In the data rows, zero lies at 4.5, halfway between 4 and 5.
Some points, each followed by its number:
[5 4 5 4 4 4 4 5 4 4 4 4 3 3 5 5 5 4 4 6 3 5 5 4] 0
[5 4 4 4 4 4 4 5 4 4 5 4 9 9 0 0 0 0 0 3 9 8 0 0] 1
[4 5 4 4 5 4 5 4 4 3 5 5 0 0 9 8 9 9 6 2 3 3 5 9] 2
[6 5 5 5 4 4 4 4 5 5 5 5 2 4 4 6 3 5 4 2 0 6 9 5] 3
[5 5 5 5 5 7 4 5 5 5 5 5 2 1 8 8 5 8 9 6 5 3 9 9] 4
[4 5 4 4 5 5 6 5 5 4 4 5 2 5 6 5 8 7 4 5 4 7 0 5] 5
[5 5 4 4 4 4 5 4 4 4 6 5 8 8 0 0 0 1 4 8 5 5 6 1] 6
[5 4 4 4 4 4 5 5 4 5 4 4 9 9 0 0 0 0 0 2 9 6 0 0] 7
[5 4 5 4 4 4 4 4 4 5 5 4 4 4 3 4 3 3 2 5 4 7 6 4] 8
[5 5 4 5 5 5 5 5 4 4 5 4 9 9 0 0 0 0 0 5 9 7 2 0] 9
[5 5 5 4 5 5 5 5 5 4 4 4 9 9 0 0 1 1 2 5 9 7 1 0] 10
[5 4 5 4 5 5 5 4 5 5 4 5 5 5 6 3 9 7 5 3 8 7 0 4] 11
[3 3 3 3 5 6 6 4 6 4 5 5 0 0 9 9 9 9 9 1 0 0 6 9] 12
[5 5 4 4 5 4 5 5 5 5 4 4 9 9 0 0 0 0 0 2 9 7 3 1] 13
[4 5 4 5 4 4 5 5 4 4 5 4 8 9 1 1 2 1 0 3 9 6 1 1] 14
[5 5 4 4 3 4 5 5 5 5 4 5 8 7 2 3 2 2 3 5 5 6 6 2] 15
[5 4 5 4 4 5 5 5 4 5 4 4 7 7 2 2 1 1 1 4 6 7 3 1] 16
[4 5 4 5 5 4 4 4 5 4 3 4 5 5 5 3 7 6 3 3 9 5 0 4] 17
[4 4 4 4 4 4 4 5 4 5 4 4 5 6 3 3 3 3 3 4 5 5 5 3] 18
[5 5 4 4 4 4 5 5 4 4 5 5 9 8 1 0 1 1 3 7 8 8 2 0] 19
[4 3 4 5 3 4 2 3 5 3 6 5 1 0 7 9 5 5 7 4 1 0 7 7] 20
[5 5 4 4 5 5 4 5 5 4 5 4 8 8 1 1 2 1 1 3 9 6 0 2] 21
[5 5 4 4 4 4 5 5 4 4 5 4 9 9 0 0 0 0 0 3 9 8 1 0] 22
[5 3 7 3 6 7 3 5 1 5 6 4 0 0 9 9 9 9 8 4 0 1 9 9] 23
[4 4 5 6 4 6 3 4 3 4 5 8 0 0 9 9 9 9 9 3 0 0 3 9] 24
[5 5 5 4 5 5 5 5 4 5 5 4 9 9 0 0 0 0 1 5 7 7 2 0] 25
[5 5 4 4 5 5 5 4 5 4 4 4 9 9 0 0 1 0 1 6 9 6 2 1] 26
[5 5 5 4 5 5 4 4 5 5 4 5 7 4 5 2 8 6 6 6 9 7 0 4] 27
[7 6 7 3 4 8 6 5 2 6 5 5 3 5 6 9 5 8 9 5 0 4 9 8] 28
[5 5 4 4 5 4 5 5 5 4 4 4 9 9 0 0 0 0 0 2 9 7 0 1] 29
[4 5 5 5 5 4 5 4 4 3 5 5 3 2 6 8 4 5 6 2 0 0 8 4] 30
[4 5 5 4 4 4 5 5 4 5 4 5 3 4 5 4 5 4 2 5 7 6 4 5] 31
[5 5 5 4 4 4 5 5 4 5 5 4 8 7 1 0 2 1 2 7 6 9 3 1] 32
[5 4 4 4 4 4 4 5 4 4 5 4 9 9 0 0 0 0 0 5 9 7 1 0] 33
[4 5 5 5 4 4 5 5 6 1 4 3 2 1 8 9 6 6 5 2 0 0 5 5] 34
[5 5 5 4 5 5 5 5 5 4 4 5 7 4 5 3 8 6 7 7 9 4 1 7] 35
[5 5 4 4 4 4 5 5 4 5 5 4 9 9 0 0 0 0 1 5 7 8 3 0] 36
[5 5 5 5 6 5 5 4 5 5 4 5 5 2 8 4 9 7 8 9 9 4 3 9] 37
[4 4 4 4 5 4 4 4 5 5 4 4 7 8 1 1 1 1 1 5 8 5 1 0] 38
[4 4 3 4 4 5 7 5 6 4 5 5 3 2 4 8 6 6 6 1 0 3 8 6] 39
[5 4 4 4 5 4 5 5 5 4 4 5 9 9 0 0 0 0 2 4 8 5 3 0] 40
[5 5 4 4 4 4 5 5 4 4 5 5 9 9 0 0 0 0 0 5 9 5 2 0] 41
[1 4 4 6 5 5 5 5 7 3 4 4 0 0 6 9 7 8 4 1 0 1 9 7] 42
[5 4 5 5 5 5 4 5 5 5 4 4 7 4 6 4 7 7 9 9 3 9 0 2] 43
[4 4 5 4 4 5 4 5 4 5 4 5 6 6 2 2 1 2 4 7 5 8 6 3] 44
[5 5 5 5 5 4 5 5 6 4 3 5 6 3 6 4 8 6 8 8 9 2 2 8] 45
[4 4 4 4 4 4 4 5 5 5 4 4 9 9 0 0 0 0 0 4 9 7 1 0] 46
[4 5 5 5 5 4 4 4 5 4 4 4 3 4 6 5 7 6 4 2 7 4 0 4] 47
[5 4 5 4 4 5 5 5 4 5 5 4 7 8 1 2 2 2 1 3 8 6 1 2] 48
[4 4 3 4 4 6 5 3 5 5 6 4 4 3 4 4 1 3 9 9 2 1 9 7] 49
[5 4 3 5 5 4 5 5 3 4 5 5 0 2 7 8 6 6 5 4 3 4 9 9] 50
[5 5 4 4 5 5 5 5 5 4 5 5 9 9 0 0 0 0 1 6 8 7 2 0] 51
[5 5 4 5 6 6 6 5 4 4 4 4 7 6 3 3 3 3 5 5 5 4 4 2] 52
[4 5 4 5 5 5 5 4 4 5 4 4 4 4 7 4 9 9 7 5 5 6 0 6] 53
[5 4 4 4 4 4 6 4 5 5 4 5 6 5 4 6 4 4 7 5 0 4 7 3] 54
[5 4 5 4 5 5 5 5 5 5 4 4 9 9 0 0 0 0 0 3 9 7 1 0] 55
[7 7 6 5 4 6 6 4 5 2 7 4 4 4 6 7 8 9 9 3 2 3 9 8] 56
[4 4 5 5 4 4 4 4 4 4 4 4 8 7 2 2 2 2 3 4 5 4 3 1] 57
[4 5 5 5 4 4 4 5 5 5 4 5 0 1 8 7 8 7 4 6 6 6 5 9] 58
[5 4 4 4 4 4 5 5 5 4 4 4 8 7 2 3 3 4 6 7 5 6 5 2] 59
[5 7 5 5 5 2 3 5 5 5 6 5 0 0 9 9 9 9 9 2 1 2 5 9] 60
[5 4 5 4 5 5 5 4 5 4 5 5 7 4 4 3 3 3 6 7 7 2 4 6] 61
[5 5 4 4 4 4 5 5 4 5 5 4 9 9 0 0 0 0 0 1 9 8 0 0] 62
[5 4 4 5 7 5 6 3 4 6 2 7 0 0 9 9 6 8 9 2 0 0 9 7] 63
[5 5 5 4 5 5 5 4 4 4 4 4 9 9 0 0 0 0 0 4 9 8 0 0] 64
[3 6 4 5 6 6 4 3 5 5 5 6 1 2 9 8 9 9 9 5 4 3 3 9] 65
[5 4 5 4 6 5 4 4 5 5 5 4 5 4 6 4 8 6 7 5 4 7 0 4] 66
[6 4 3 6 6 4 5 4 5 5 3 4 0 0 9 9 9 9 9 2 2 0 3 9] 67
[4 5 5 4 5 4 4 5 5 5 3 4 1 2 8 6 9 8 4 2 7 3 0 6] 68
[3 7 5 5 4 5 5 4 4 5 4 5 0 0 9 9 9 9 9 2 6 4 0 9] 69
[3 4 6 5 5 4 3 4 5 5 6 4 0 0 9 9 9 9 9 2 0 0 6 9] 70
[4 5 5 5 6 4 5 2 4 5 6 4 3 3 4 8 4 5 7 2 0 1 9 4] 71
[4 6 5 4 4 4 4 5 3 5 4 4 2 0 9 8 9 9 9 9 1 8 1 8] 72
[2 4 4 5 4 4 5 6 6 4 4 7 0 0 9 9 8 9 9 3 0 3 9 9] 73
[3 4 5 5 4 4 4 5 4 4 4 4 2 4 6 5 6 5 3 3 5 3 0 4] 74
[5 6 4 4 5 6 4 3 5 5 4 5 1 1 9 7 9 9 7 2 5 3 4 9] 75
[4 4 4 4 5 5 4 5 4 5 4 5 4 3 6 4 7 6 6 7 3 9 2 5] 76
[4 5 4 5 4 4 5 4 5 3 5 4 5 4 4 4 3 4 4 3 5 3 3 4] 77
[6 6 5 8 7 5 3 6 4 2 3 3 2 0 9 9 9 9 9 4 0 5 4 7] 78
[3 5 4 6 4 4 2 6 5 3 3 4 0 0 9 9 9 9 9 3 4 3 9 9] 79
[4 5 4 5 5 4 4 3 5 5 4 4 3 4 7 6 8 6 3 2 7 3 0 6] 80
[5 6 6 4 4 7 4 3 5 5 5 3 0 0 9 9 9 9 9 3 0 5 7 9] 81
[4 5 5 4 5 4 4 4 5 4 4 5 3 3 5 5 3 4 4 3 2 2 7 4] 82
[5 5 4 4 5 4 5 5 4 5 4 4 8 8 1 0 1 0 1 5 7 8 3 0] 83
[5 4 5 4 6 5 4 5 5 5 5 4 4 5 5 4 7 6 5 4 4 6 1 4] 84
[3 5 4 5 4 4 4 4 5 4 5 4 5 5 3 3 1 2 2 4 5 3 4 3] 85
[5 5 3 3 3 4 5 5 4 4 6 6 5 6 3 3 0 3 6 9 4 2 9 6] 86
[5 4 4 4 5 5 5 5 5 5 4 4 9 9 0 0 0 0 0 3 9 7 1 0] 87
[4 4 5 4 4 5 4 5 5 4 5 5 5 6 2 2 2 2 1 4 5 5 4 2] 88
[5 5 4 4 4 4 5 5 5 5 5 4 7 7 2 2 0 2 6 8 2 3 9 2] 89
[5 4 4 4 5 5 4 4 4 4 4 5 3 5 5 4 5 4 3 4 5 3 2 4] 90
[4 6 4 5 4 4 5 4 4 4 4 4 4 4 4 6 4 6 5 4 0 4 9 4] 91
[2 5 4 4 5 4 3 6 5 7 6 5 0 0 8 8 6 7 7 9 0 9 9 9] 92
[5 5 4 4 5 5 4 4 5 5 3 4 9 9 0 0 1 0 0 5 9 7 0 0] 93
[5 6 5 5 4 5 5 4 5 3 5 4 6 5 3 4 3 4 5 5 3 3 6 4] 94
[4 5 4 4 4 4 4 5 4 4 4 4 9 9 0 0 0 0 0 5 8 7 2 0] 95
[6 5 5 4 5 4 4 4 6 5 4 5 5 1 9 5 9 9 9 7 9 5 3 9] 96
[5 4 4 4 4 4 4 4 5 5 4 4 6 6 2 1 2 2 2 7 6 8 4 1] 97
[4 4 5 4 5 4 4 4 5 5 4 4 5 6 3 3 4 3 2 4 6 5 1 2] 98
[4 4 4 4 5 5 5 5 4 5 4 4 1 1 9 6 9 9 9 3 7 4 0 9] 99
[4 5 5 5 3 3 5 4 4 4 4 5 0 0 7 9 4 5 5 4 0 4 9 9] 100
[4 4 5 4 4 4 4 4 5 4 4 4 6 6 2 2 1 2 1 5 7 4 2 1] 101
[5 5 4 4 4 4 5 5 4 4 5 4 9 9 0 0 0 0 0 2 9 8 0 0] 102
[4 4 6 6 5 4 6 5 5 5 6 3 3 1 9 9 9 9 9 5 0 2 8 5] 103
[4 4 5 5 4 4 3 3 5 4 4 3 0 2 6 8 5 6 5 1 0 3 9 7] 104
[5 4 4 4 4 5 5 4 4 5 3 5 5 7 3 3 3 3 2 5 4 3 1 1] 105
[3 6 4 7 4 4 6 3 6 6 5 4 0 0 9 9 9 9 9 1 1 1 7 9] 106
[4 5 4 5 6 5 4 3 5 5 4 5 3 2 9 7 9 9 9 4 6 4 2 9] 107
[5 5 5 4 5 5 5 5 4 5 4 5 9 9 0 0 0 0 2 6 8 7 2 0] 108
[4 5 5 4 5 4 5 4 4 4 5 4 3 3 6 4 7 5 2 3 9 5 1 6] 109
[5 4 5 4 4 5 5 5 5 5 4 4 9 9 0 0 0 0 0 3 9 7 1 0] 110
[5 5 5 5 4 4 5 4 4 5 6 4 7 7 3 5 4 5 7 4 0 6 9 2] 111
[4 5 4 5 4 5 5 5 5 4 4 5 1 4 7 6 9 8 6 5 2 7 1 6] 112
[4 5 5 4 4 3 4 4 4 4 4 4 0 1 6 9 4 5 4 2 0 2 9 7] 113
[5 1 2 6 6 4 6 5 5 6 3 7 0 0 9 9 9 9 7 0 0 0 9 9] 114
[4 5 5 4 4 3 4 4 4 4 4 5 6 6 4 4 3 6 8 5 1 6 8 3] 115
[3 4 3 5 3 4 4 4 4 4 5 4 4 4 4 5 1 2 3 4 3 1 6 4] 116
[6 6 6 4 3 5 6 5 4 4 6 6 5 6 3 4 2 4 9 9 3 1 9 7] 117
[4 4 4 5 4 3 3 4 4 5 4 5 1 2 7 7 5 6 5 3 2 2 8 7] 118
[4 5 5 5 4 4 4 5 5 5 4 5 2 1 7 4 8 5 5 9 7 9 4 7] 119
[4 4 6 5 5 3 5 4 6 6 6 3 0 0 8 9 7 8 6 1 0 0 9 8] 120
[4 3 7 5 4 6 5 4 5 4 4 5 2 2 8 8 9 9 7 1 5 4 3 8] 121
[5 5 4 4 5 5 5 5 5 4 5 5 9 8 1 0 2 2 4 7 8 5 3 3] 122
[1 4 4 6 5 5 6 4 7 3 4 3 0 0 7 9 8 9 5 1 0 1 9 8] 123
[5 4 4 4 4 4 5 5 5 5 4 4 9 9 0 0 0 0 0 2 9 7 1 0] 124
[5 4 3 6 4 6 4 3 5 3 5 4 0 0 7 9 5 6 3 3 2 3 9 9] 125
[2 3 2 5 4 5 2 4 4 6 3 6 0 0 9 9 9 9 9 1 0 0 3 9] 126
[5 4 4 5 4 4 6 6 6 5 4 6 6 1 9 7 9 9 9 9 4 4 2 5] 127
[4 5 4 5 5 5 4 4 5 5 4 4 0 0 9 8 9 9 5 2 4 2 0 8] 128
[5 4 4 4 3 4 4 4 4 4 5 4 9 9 0 0 0 0 0 5 9 7 1 0] 129
[5 5 4 4 5 4 5 5 5 4 4 5 8 6 4 2 6 5 7 6 8 7 1 4] 130
[4 4 3 4 4 5 7 5 6 4 5 5 1 0 6 9 9 9 8 0 0 2 9 8] 131
[4 4 5 5 5 4 3 4 5 6 6 4 3 4 5 6 5 5 5 5 0 7 9 5] 132
[5 5 3 6 6 4 5 4 5 5 4 4 0 0 9 9 9 9 9 2 3 1 5 9] 133
[5 5 4 4 6 5 5 4 5 5 4 4 8 8 1 2 3 3 3 4 6 5 3 1] 134
[5 4 4 6 4 5 5 3 5 4 5 4 0 0 9 9 7 8 5 3 2 2 8 9] 135
[4 4 4 4 5 4 5 5 5 5 3 4 2 4 5 6 4 4 5 5 0 7 9 6] 136
[4 4 4 5 5 4 5 5 4 6 5 5 0 1 9 8 8 8 5 3 3 3 3 6] 137
[5 4 3 5 4 5 4 4 5 4 5 4 2 3 5 6 4 4 2 4 4 4 8 6] 138
[4 4 6 5 5 4 5 5 5 4 4 5 8 5 4 4 5 4 7 7 6 4 2 3] 139
[4 3 5 5 4 4 4 2 5 3 4 4 0 0 9 9 7 8 6 4 1 0 2 8] 140
[5 4 4 5 4 4 6 5 3 4 5 6 5 3 5 4 5 7 9 9 3 4 6 6] 141
[4 4 4 4 5 5 3 4 4 4 3 4 1 0 9 9 9 9 9 2 6 4 0 9] 142
[5 3 5 4 4 4 5 5 4 5 4 5 8 5 3 3 4 4 6 7 4 5 3 2] 143
[4 6 2 6 4 6 5 5 5 6 4 4 0 0 9 9 8 9 7 3 1 0 5 7] 144
[4 4 6 5 3 4 5 4 4 4 4 4 0 1 6 8 5 7 3 3 2 1 5 6] 145
[4 4 4 5 3 5 3 5 3 3 5 6 0 0 9 9 9 9 9 5 2 1 4 9] 146
[5 4 4 4 3 4 4 4 4 3 4 5 7 7 1 2 0 1 2 5 5 3 4 1] 147
[3 4 4 6 5 6 5 4 6 3 4 3 0 0 9 9 9 9 7 0 1 1 7 9] 148
[4 5 6 6 5 4 2 5 6 5 6 4 1 0 8 9 6 8 8 2 0 2 9 7] 149
[4 5 4 5 5 5 5 4 4 4 4 5 6 7 2 2 1 1 1 4 6 5 1 1] 150
[4 4 4 5 4 4 4 5 4 4 4 4 9 9 0 0 0 0 0 5 8 6 2 0] 151
[5 4 4 5 6 4 5 4 5 6 5 3 7 2 6 5 9 8 9 9 3 5 2 2] 152
[6 5 5 4 3 6 7 3 5 5 6 5 0 0 9 9 9 9 8 1 0 1 6 9] 153
[6 5 4 5 4 6 4 5 4 4 5 5 7 7 2 4 4 4 7 3 0 6 8 2] 154
[5 4 4 4 5 5 5 5 5 4 4 4 9 8 1 1 1 2 3 5 6 6 3 1] 155
[5 5 4 4 5 5 5 4 4 4 5 4 9 9 0 0 0 0 0 4 9 9 0 0] 156
[4 6 3 7 7 7 6 6 4 4 4 4 0 0 8 9 7 9 9 3 0 0 8 8] 157
[5 4 4 4 4 4 5 5 4 4 4 4 8 8 1 1 1 1 2 5 6 6 3 0] 158
[5 5 4 4 3 4 5 5 4 4 5 5 8 8 0 0 0 0 2 7 7 4 4 0] 159
[4 5 5 6 5 6 4 5 4 5 4 3 0 0 9 9 9 9 8 2 0 0 0 9] 160
[5 4 4 3 5 5 5 5 4 5 4 4 4 4 5 5 3 5 7 7 3 3 9 7] 161
[5 5 4 4 5 4 5 5 4 5 4 4 9 9 0 0 0 0 0 2 9 7 0 0] 162
[5 5 4 4 4 4 5 5 4 4 4 4 9 9 0 0 0 0 0 1 9 8 0 0] 163
[6 5 8 6 5 4 2 5 5 5 8 5 2 3 9 7 4 8 9 9 2 1 9 9] 164
[4 4 4 4 4 5 4 4 5 5 4 4 8 9 0 0 0 0 0 5 8 7 2 0] 165
[5 5 4 5 3 4 4 5 5 3 3 6 0 0 9 9 7 8 7 3 0 0 1 9] 166
[6 3 5 5 5 4 5 6 4 5 5 4 3 5 4 5 2 2 8 9 4 1 9 8] 167
[2 4 7 4 7 6 4 5 5 3 6 6 4 2 7 8 9 9 9 4 0 6 9 5] 168
[4 5 5 4 4 4 5 5 3 5 4 4 6 3 7 4 8 5 6 9 6 9 0 4] 169
[4 4 4 4 5 5 4 5 4 5 5 4 9 9 0 0 0 0 1 6 7 8 3 0] 170
[6 0 5 4 6 5 3 5 1 4 3 6 0 0 9 9 9 9 9 4 0 3 8 9] 171
[5 4 4 4 4 4 5 5 4 4 4 4 9 9 0 0 0 0 0 1 9 8 0 0] 172
[4 4 4 4 5 5 5 4 5 5 4 5 2 3 5 4 5 5 2 4 5 4 2 3] 173
[5 5 4 4 5 5 5 4 4 5 4 4 7 7 3 2 4 3 3 4 6 5 2 2] 174
[4 4 4 4 4 4 4 5 4 6 4 4 6 6 4 2 4 3 4 8 3 9 3 3] 175
[5 5 5 5 5 4 4 5 5 4 4 4 1 2 7 6 8 7 4 2 6 4 0 6] 176
[5 4 5 4 5 5 5 5 3 5 5 4 5 5 4 5 2 5 7 7 0 3 9 4] 177
[5 5 4 4 5 4 4 4 4 5 5 5 9 9 0 0 1 0 1 5 6 8 4 0] 178
[5 5 4 5 5 5 5 4 4 5 5 5 9 9 0 1 2 1 3 4 4 8 6 1] 179
[5 4 4 4 4 4 5 5 4 5 5 4 9 9 0 0 0 0 0 1 9 8 0 0] 180
[5 5 1 4 5 4 5 4 8 6 5 5 2 0 6 9 8 9 8 6 0 1 9 5] 181
New points follow, each followed by the numbers of its five nearest points above, smallest number first.
[3 3 4 6 3 3 6 3 4 5 4 6 0 0 9 9 9 6 8 9 2 9 9 9] 50 58 73 92 100
[5 5 4 5 5 6 5 5 4 4 5 5 7 6 3 4 5 4 6 5 1 8 6 2] 54 59 111 115 154
[3 6 6 4 2 6 2 4 4 5 6 3 1 5 5 5 4 6 7 7 0 9 9 8] 3 91 92 132 136
[4 5 4 5 5 5 5 4 5 5 4 4 3 2 9 5 9 9 7 4 5 6 0 7] 53 99 107 112 176
[4 4 5 5 6 5 3 5 4 5 5 4 0 0 9 9 9 8 4 2 3 1 1 7] 2 128 137 140 160
[3 3 5 6 4 5 6 5 3 6 5 4 0 5 5 9 4 7 8 6 0 9 9 9] 28 50 92 132 136
[4 5 4 4 4 4 5 5 5 5 5 4 5 6 3 3 1 3 5 7 2 4 8 3] 18 86 89 94 177
[4 4 5 5 4 4 4 4 5 5 4 5 2 2 6 5 5 5 2 4 4 3 2 4] 0 47 74 90 173
[4 5 5 4 5 4 4 4 5 5 4 5 4 4 4 3 4 3 2 4 6 5 2 3] 18 31 90 98 173
[5 4 5 4 5 4 4 5 5 5 4 5 5 5 3 2 3 2 2 8 6 9 3 2] 16 32 44 97 175
[5 4 4 5 5 4 3 4 5 3 6 5 1 3 6 6 3 4 2 3 2 4 7 5] 0 3 82 118 138
[5 6 5 4 5 4 2 5 5 4 6 2 0 0 9 9 9 9 9 1 0 0 8 9] 60 70 120 148 149
[4 4 4 5 3 4 4 4 4 4 4 5 5 5 3 4 1 2 2 3 4 3 5 3] 18 77 85 88 116
[3 2 6 5 3 5 6 5 6 5 6 6 0 0 9 9 7 7 5 2 0 0 8 7] 42 120 123 135 149
[6 6 4 7 7 4 3 6 4 3 4 4 3 0 9 9 9 9 9 5 2 4 4 7] 60 65 78 133 146
[5 6 4 4 5 5 5 4 5 5 4 5 2 2 8 7 9 8 7 3 5 3 4 9] 2 65 75 107 121
[5 3 2 4 4 5 5 5 4 5 4 4 1 2 6 7 5 6 4 2 1 5 9 8] 39 50 104 118 125
[4 4 5 4 5 3 5 6 5 3 5 5 7 5 3 2 3 2 7 7 7 2 4 5] 52 59 61 139 143
[2 3 4 2 2 6 5 7 4 4 5 3 0 0 9 9 8 8 9 1 1 0 6 7] 12 70 131 144 148
[5 4 5 4 4 5 4 4 5 5 5 4 6 6 3 3 3 3 3 4 5 6 5 3] 8 15 18 88 174
[5 5 6 4 4 4 4 5 5 4 5 4 8 5 4 2 1 4 7 9 7 2 6 5] 59 61 86 94 139
[4 5 5 5 4 5 4 4 5 4 4 4 5 6 3 2 5 4 3 4 6 5 0 2] 17 90 98 105 174
[4 4 5 5 4 4 4 5 4 4 4 5 1 2 6 7 4 4 3 3 3 1 4 5] 0 74 82 118 145
[3 5 4 4 4 4 3 3 6 5 5 4 0 0 9 7 7 6 9 9 5 2 5 9] 4 58 65 107 146
[5 5 4 3 5 4 5 5 4 5 3 5 7 2 6 3 8 5 8 9 7 9 0 4] 27 43 76 130 169
[5 3 5 6 4 4 4 5 2 5 6 5 4 2 6 7 6 6 7 4 0 0 9 5] 20 30 71 91 118
[3 5 4 6 4 4 6 7 6 5 4 8 0 0 9 9 9 9 9 4 0 4 9 9] 60 73 79 106 131
[4 4 3 4 4 5 7 4 6 4 5 5 3 1 5 9 7 7 7 1 0 3 9 6] 30 39 42 104 131
[6 6 5 7 7 5 3 6 4 3 4 4 4 2 8 7 8 9 9 4 2 6 3 5] 53 66 78 107 112
[3 4 4 3 7 6 4 5 4 4 4 5 0 0 9 9 9 9 9 3 4 3 1 9] 65 69 99 128 142
[5 4 4 4 4 4 4 4 5 5 4 5 5 5 3 2 2 2 1 6 6 8 4 2] 8 16 44 88 97
[5 5 4 4 5 4 5 5 4 4 6 7 7 7 3 2 1 3 6 7 7 3 8 7] 61 86 89 94 117
[5 5 5 5 4 4 5 5 5 5 7 4 8 8 3 5 4 6 8 4 0 5 9 2] 54 111 115 154 177
[4 5 4 3 5 5 6 3 4 5 6 4 5 5 3 7 6 7 8 1 0 3 9 4] 39 54 71 91 111
[4 5 5 7 3 3 5 6 6 4 5 4 3 0 8 6 4 7 9 9 7 0 6 9] 4 37 45 141 164
[4 4 5 4 4 4 4 5 4 5 4 5 3 3 4 4 3 3 2 5 3 6 7 4] 0 8 18 82 138
[5 4 4 5 4 5 5 6 4 5 5 6 4 2 7 5 7 8 9 9 4 5 5 7] 4 37 76 127 141
[6 5 6 4 3 6 7 3 5 6 6 5 0 0 9 9 9 9 9 1 0 1 9 9] 12 81 106 131 153
[5 4 4 6 4 5 6 5 5 5 5 5 7 5 4 5 6 6 9 6 0 5 7 2] 54 111 115 154 177
[4 4 5 4 5 4 4 5 5 5 3 5 5 4 5 2 6 4 3 8 9 8 1 4] 17 27 31 130 169
[5 5 6 5 5 8 3 5 4 5 5 5 1 0 9 8 6 9 9 8 8 4 9 9] 4 58 65 79 164
[4 4 5 3 5 5 4 4 4 6 4 5 1 0 9 7 9 8 7 9 9 7 7 9] 4 37 58 96 119
[5 3 3 4 4 4 6 4 5 4 5 4 4 2 7 7 8 9 9 4 0 3 7 6] 39 56 103 131 181
[4 4 5 4 4 4 4 5 4 5 4 5 5 6 2 2 1 1 0 4 6 6 5 2] 16 18 88 97 101
[4 5 5 4 4 4 4 5 5 5 4 5 0 1 8 7 7 7 4 6 6 5 5 8] 50 58 75 119 137
[5 4 4 6 5 5 4 5 5 4 4 5 1 1 9 7 9 9 6 1 3 3 2 8] 2 75 121 128 137
[4 3 5 5 3 5 3 5 3 3 5 7 0 0 9 9 9 9 9 6 4 3 0 9] 24 65 69 142 146
